The rows of Z fall into a few groups, and each row is roughly a mix of its group's hidden directions; some rows fit no group.
Z, 135 rows:
[[-17  16  24   2  11   6  -6   0  -6 -18   6 -15 -11  -8]
 [ -9  -1 -19  18 -13  -1 -16  22  -4   2  -9  12  10  -7]
 [ 12   3  15 -12  25  -2   1 -15  -6  -2  14 -10  -5  18]
 [-10  -9  17 -20  -3   2  20   6  -5  -5   9  -2 -21 -14]
 [ 18 -12  15   3  12  29   7  -6   3   0 -12 -12  -2  -4]
 [  0 -13  -4  24  13   1  -5 -14   8  21   3  -5  10  17]
 [ -4  11  15 -27   5  -2  12  12  -5 -13  -1   7 -13 -16]
 [  3   9  14   7  22  18  -2   2  -3  -8  -1  -8 -21 -18]
 [ -7  14  22 -11  13   6  -4   1  -2 -17  -9   3 -22 -10]
 [  8   4  -9 -11 -19  22   0   4  -5  14   1  10   6 -24]
 [  7 -13 -13   4 -22  -9  -7  -1   3  16  11  17  17  11]
 [-19  -7 -21  -6  13 -18   9   3   7  15  13   8 -11  -4]
 [ -1  15   5 -24 -12  -8  -2   3  -8 -14  -3  18   4 -21]
 [  1   8 -13  18 -13   2  -9  19 -15   2   0   7   8 -23]
 [ 13 -16 -29   2  -6  -5   3   5  -1  19  -7   5  13  11]
 [ 15  14 -18  -3   5  11  10   2 -29 -12  -7   1   4   8]
 [ -6 -10  10   2 -28  11   3 -18   6   5  17  -7  -1 -15]
 [ -3  -5  11   0 -33   1  -1 -13   9  -1  16  -6 -14  -8]
 [-10   0  -2   3  25 -23  -1 -11   4  -5   3  -3  -6  25]
 [  4  -4 -12 -13   7  -9 -13 -10 -24  -5 -14  17  12   9]
 [  1   3 -13  -5  17  -6  -1  13  -1  -2 -26  16   7  19]
 [  6  -8  -8 -30 -15   7   5  -2   4  16  -1  -8 -15 -14]
 [ 20 -10 -19   5  -7  -5   8   6  -1  10  -9  -2  25  15]
 [-12  -7  12   4 -12 -21  -2  -6  25   5  15 -12   5  -2]
 [  4 -10  -9  -9 -23  24  -6   5  -4  10   2  12  -3 -19]
 [ 29  -5  10   4  -5  26   8  -9   1  -5  -6 -11  -9  -3]
 [  8  -8   7   0 -29   7  -1  -9   4   4  13  -9 -21 -14]
 [-10  -4 -27  -6   2  -7  11  -5  -2   8  14  17 -13 -15]
 [  5  11  -1  30  16   7  -9   3   4 -17  -9  -2   2  14]
 [ 29 -14 -16   2  -6  -1   3  10  -6  16  -9   0  16   6]
 [ -1   4  16  14  15   1 -19  14   2 -18  -4   0  18  12]
 [-12  14   8  -9  25  -3  -5  -1 -12  -7   6  24  13  -1]
 [  3  -6  -5  12   2  -2 -17  -6   3  13   8  -3  34  11]
 [  8 -11 -15  -3   1   0   5  -2  -4  15  -5  21  29   7]
 [ 15 -21  26  -9  -4  18   5  -4  -3  -3 -12  -2  -7  -6]
 [ -5  12  14 -24  -9  -3  -8   6   1 -16  16   7  -1 -20]
 [  6   8 -11   9  32  -4  -5  18 -13   2  -3  -2  11   8]
 [ 25   9  25  13   0  18  -6   0  -4  -4   2   4   8   9]
 [  3 -13   7   3 -24   2   8 -14   9   9  17 -15   6 -15]
 [ 20  10  23  10  -7  16  -7  -5   2 -11 -10   0  16  10]
 [ 17   9  28   6  -1  10   1  -2   9  -8 -12  -6  15  16]
 [ -4  -3   5  20  -8 -12  -6  -4  24   5  26  -6  -6  -5]
 [-10  14  -3  20  11  -4 -20   8   3 -19  -3   4  19   5]
 [-16 -14 -22 -10  10 -15   8   0  -2   5  14   5 -19  -4]
 [  0  -8  -6  -7 -20  14   5  16  -5  11   5   1  -3 -30]
 [-23 -16   7  -1  -5 -10  -9  -8  24  16  11   6   0  -7]
 [ -5 -11  -6 -31 -16   5  11   3  -4  11   1  -6  -5 -19]
 [ -5  -8  -9   7 -19   1  -1  20  -2  -6  -3   6  16 -27]
 [ 22 -11  23 -18   2  14   6  10  -5  -2 -13  -6   0   3]
 [  8   4 -12  26  16   4  -1  -5   6  13   0 -10   9  22]
 [ -2  18  18 -19   8   8  -6   5   6 -17   9   2  -7 -20]
 [  5 -12 -19  13  -1  -9  -2  -5   1  25 -10  -4   4  22]
 [ -8 -13   9   6  -6 -19  -7  -1  29  13  14  -5  -5  -6]
 [  1  -2   0 -22  -6   2  25  -3  -4   8   2  -2 -26 -13]
 [ 14   0 -14  -4 -11 -10   8  -4   4  -1  -6  26  19  17]
 [ 13   6  -6  -5  -6  17  -3  10 -30  -7 -16   4   5  12]
 [  5 -11   7   7 -23  13  13 -16  13   3   3 -20   6 -11]
 [-12   4  -8 -19  11 -13  -6  12 -11  -2 -17  16   6  17]
 [  7 -27  -5  14   0  11   8  -3  -1  17 -12 -14  -1  16]
 [ 13   3  21  11  -6  19 -21 -18  -7   0   0  -4  -4   9]
 [-17  14 -13  -9  -4 -24  12  14 -14  -4   3  11   8  -1]
 [ -9  -7  18   2 -21  -7 -12  -2  23   2   6   0 -19  -4]
 [ 16  19  10   5  -2  10 -11  -5   0  -8 -15   3  26  12]
 [  7  -2  27  -2  16  21  -2  11   2 -19  -7  -8  -1  -4]
 [  3  15   5  -7  23 -22 -10  12  -5  -6   8  18  -2   5]
 [ -8 -11 -14   7 -17   6 -19  15   9  -1 -15  14  16   4]
 [-26 -18 -19  -5   1 -15   4   2  12   6  -1   2 -16   5]
 [-19   5 -12  -5 -17 -12  -7  -9  -4  -6   6  16  11 -21]
 [ -1   7  -1 -14  24 -19  22  -4   4  -4   1  -7  -8  16]
 [ -5  -8 -12  14 -24   7 -10  19  -1  -4 -11  11  10 -14]
 [  2 -13   4   1 -31  23  -8   6  -2   1  -8   1  -3 -16]
 [ -3   4   9  22   7  -6 -12  15  -6 -23  -3   3  16  15]
 [  0  -4  -4  -7 -23  20   2   3  -2  15   4   2  -7 -28]
 [  4   8  17 -30  -4   3  -2  20  -1 -16   3  -3  -8 -10]
 [  2 -11   4  12  14 -15  -1  18   9  -6 -28  -9  -3   7]
 [  0  17  13 -19  -2  -8   6   8 -13 -18  -1  16   9 -16]
 [  6 -12 -12   6 -23 -15   7  -5  11  11  10  -7  21   9]
 [ -3  12   4 -14  31 -16   0   5   0  -6  -6  20  -1   1]
 [ -2  17  11   4  11   5  -5   4  -5 -17   6 -10 -31  -8]
 [ -1  17   9 -10  28 -16   6   2  -3 -13  -2  11  15   3]
 [  7  -7 -15  14  -4   1 -15 -10   0  15  -9  -1  29   9]
 [  6   2  19   9  14 -13   8 -11   8 -23   0  -4  14  15]
 [  6   8 -15 -15 -17  24  -6   0  -1  17  -6  14   3  -9]
 [  5   5 -27   2   5   2   5 -12   9  30   2  -9  -2   7]
 [  1  -2 -19  -1 -17  12  -4  12 -11  10   6  15  -1 -25]
 [ 17   4  25   0  -3  20  -9  -5   6   0  -8  -4   4  22]
 [-10  -1 -22  -5  -4   0 -17  24   3  16 -12   7  11   4]
 [ -8 -12  -3  12 -31   5  -1  -7   6   7  11 -21  -1   0]
 [  1  14   4  29  14  -2 -15   1   5 -16   2   2   9  15]
 [  0  -1  -1  13   6  26  11 -16  -6   2  13 -13   1 -21]
 [ -5  -9  15   8  14 -16   0 -18  11 -19   1  -6   4  19]
 [  8  10   1  -8   1  17   2   4 -28 -12 -16   8  14   9]
 [ -5   4   3 -18  -4  -5  22  13 -10   3  27 -11   4  -3]
 [ 18  12 -12   2   4  11  12   3 -21 -12 -14  -1  15  12]
 [-16  -1   8 -22  -4 -14 -11  21  -5 -14 -10  12   3  -6]
 [ -4  11  15  16   8 -11  -4 -21   9 -10 -11 -11   2  20]
 [  2  -5  23  12  14 -15  -2   4   3 -18   1 -15  13  13]
 [ -4  11  16 -11  11 -12  19   3  22  16   2   5 -13   1]
 [  7  14  10  -7  15  -1   5 -31  12  -2   1   2   7  16]
 [ -1  -2   8 -33 -14  -3   9   6 -10  -4  -4   8  -6 -19]
 [  5  21  -5  21  14  -2 -21  -6  11  -3   7   2  14  10]
 [ 22 -13  28   8   7  11  -5   0  -3  -3  -6  -2  13  13]
 [ -7  12   0  16  22 -22  -4 -18   1  -4   5  -1  -4  16]
 [  4  26   1  18  18  -4  -2  10  -3 -19  -3   4   9  10]
 [-26  -4 -23  -2  -2 -19   1  10  -1   9  -2  -8 -11 -12]
 [ 16  16  10  13  -2  12 -18 -11  -2  -6  -4   7  24   5]
 [-10 -16  12   1  -7 -14   3  -7  31  11   4  -5   9  -6]
 [-10  -7  16  10  -4  -5   1 -11  35   3   7   0  -3 -10]
 [ -8  -1   2   8  21 -18 -13  -8  -6  -4   2 -12 -10  25]
 [-19 -11  20  -1  -3  -7 -11  -2  25   8   6  -3 -12 -12]
 [-19  13 -17 -13 -12 -11   2   0  -6  -4  12   8  12 -21]
 [-10  -6  -3 -28  -3   6   5  -8   7  15  -4   1 -15 -23]
 [  4  12   5   0  15 -16 -18  20  -8  -4   1  20   3  15]
 [ -2 -11  -5  11 -21  12 -12  25   1   7  -2  10   9 -15]
 [ 12  14   6  -8  14  -3  22 -27  -1  -7  10   6  -4   0]
 [  7  27  -6  17   6 -11 -11   1   5  -5  17   0  11  15]
 [  3 -17 -21  -9  -5  -2   2  -5   0  21  -4  23  15   3]
 [  4  12  -7  -5   3  16   7   3 -29 -13 -16  -1  13  11]
 [  8  14  10 -10  24  -9  18 -17   1   0   9  -7  -7  12]
 [  6 -11   8 -25  -7  12  16  -4   1  10   5  -8 -20 -13]
 [ -5   7 -29   1 -15 -13   7 -11  -1  18  15   2   1  -1]
 [  9  -8  -5  13 -28  17  -4  -1  -2   4   3 -16 -19  -3]
 [-15  15  20  13  -7  -1  -9   0   7 -18  14 -12 -14   2]
 [-18 -14 -21  -2   4 -14   5  -1  -5   5  13   5 -25  -7]
 [ 11 -10 -17  -5 -17  -4   3  -1  -1  10  -7  22  19  15]
 [  1 -10 -20  21 -10  -4   5 -23  -3  20   2   2   7   5]
 [  9   3  14 -20  13  -4  23 -16   5 -14   0  -9  -1   9]
 [  2  -1  14 -12 -22  -5 -14  14  -6 -27   1   5  -2  -6]
 [-23  -6 -23 -10   6 -14   7  -5  12  15   1   3 -15   0]
 [ 14   5   6  -8  23  -4  17 -17  -5 -10  16   7  -8  12]
 [ -1  -2 -13  20   9  -9 -17  -4   6   7 -24   9   1  17]
 [  2  11   9  24   6 -19  11   0 -12 -23  -1  -8   0  -7]
 [ 27  -2  15 -10  15  10  10  -9   3  20  -7  -3  -1   7]
 [-16  14   2   0  31   5   9  -4  -6 -11  -2 -17  -2  -9]
 [-13 -13 -17   3 -19   6 -17  20   5   7 -13   9   5  -2]]
One row of each group comes first, with its name. Which group is each row after those in?
[ -3  -1  10 -22  -1  17   9  17  -5 -18  -5  -8  -7 -19]	(72)
[ 10 -10   5  11 -25  19   0  -8   4   5   8 -12 -16 -13]	(91)
[-12  10   6  13  21 -25   2 -11   2  -1   3 -17  -7   9]	(69)

[ 15   4 -20  -2   4  12   7   9 -18  -6 -24  -1  -3  13]	(91)
[ 17   7  24   9 -10  12  -2   2   0 -16 -11  -6  20   0]	(69)
[ -1  18 -22  26   9   0  -6 -17   6   4   1   5  12   1]	(72)
[  4  28  15 -15   8  -6   3  11  -5 -19   8   8   3  -8]	(72)
[ 31   6  16   3   3  22  -1  -3   5  -8   0 -11 -10   3]	(72)
[ -9 -24  -7 -17  -9   8   9  -8   1  16 -12  -1 -11 -15]	(72)
[-21  -1 -14 -13 -17 -10  -1  -3   5   3  17   1 -18 -14]	(72)
[ 13 -14 -16   7 -22   0  -3   3 -10  17  10  -1  18   7]	(91)
[  7   6  -2 -16  26 -10  14 -18   2  -5  15   6   6   8]	(69)
[-14 -11 -19 -11   9 -19  13  20  -5   2   7  -4 -10  -8]	(69)
[ 22   7  25  10  -3  17  -3  -7   4 -10  -2   6  15   8]	(69)
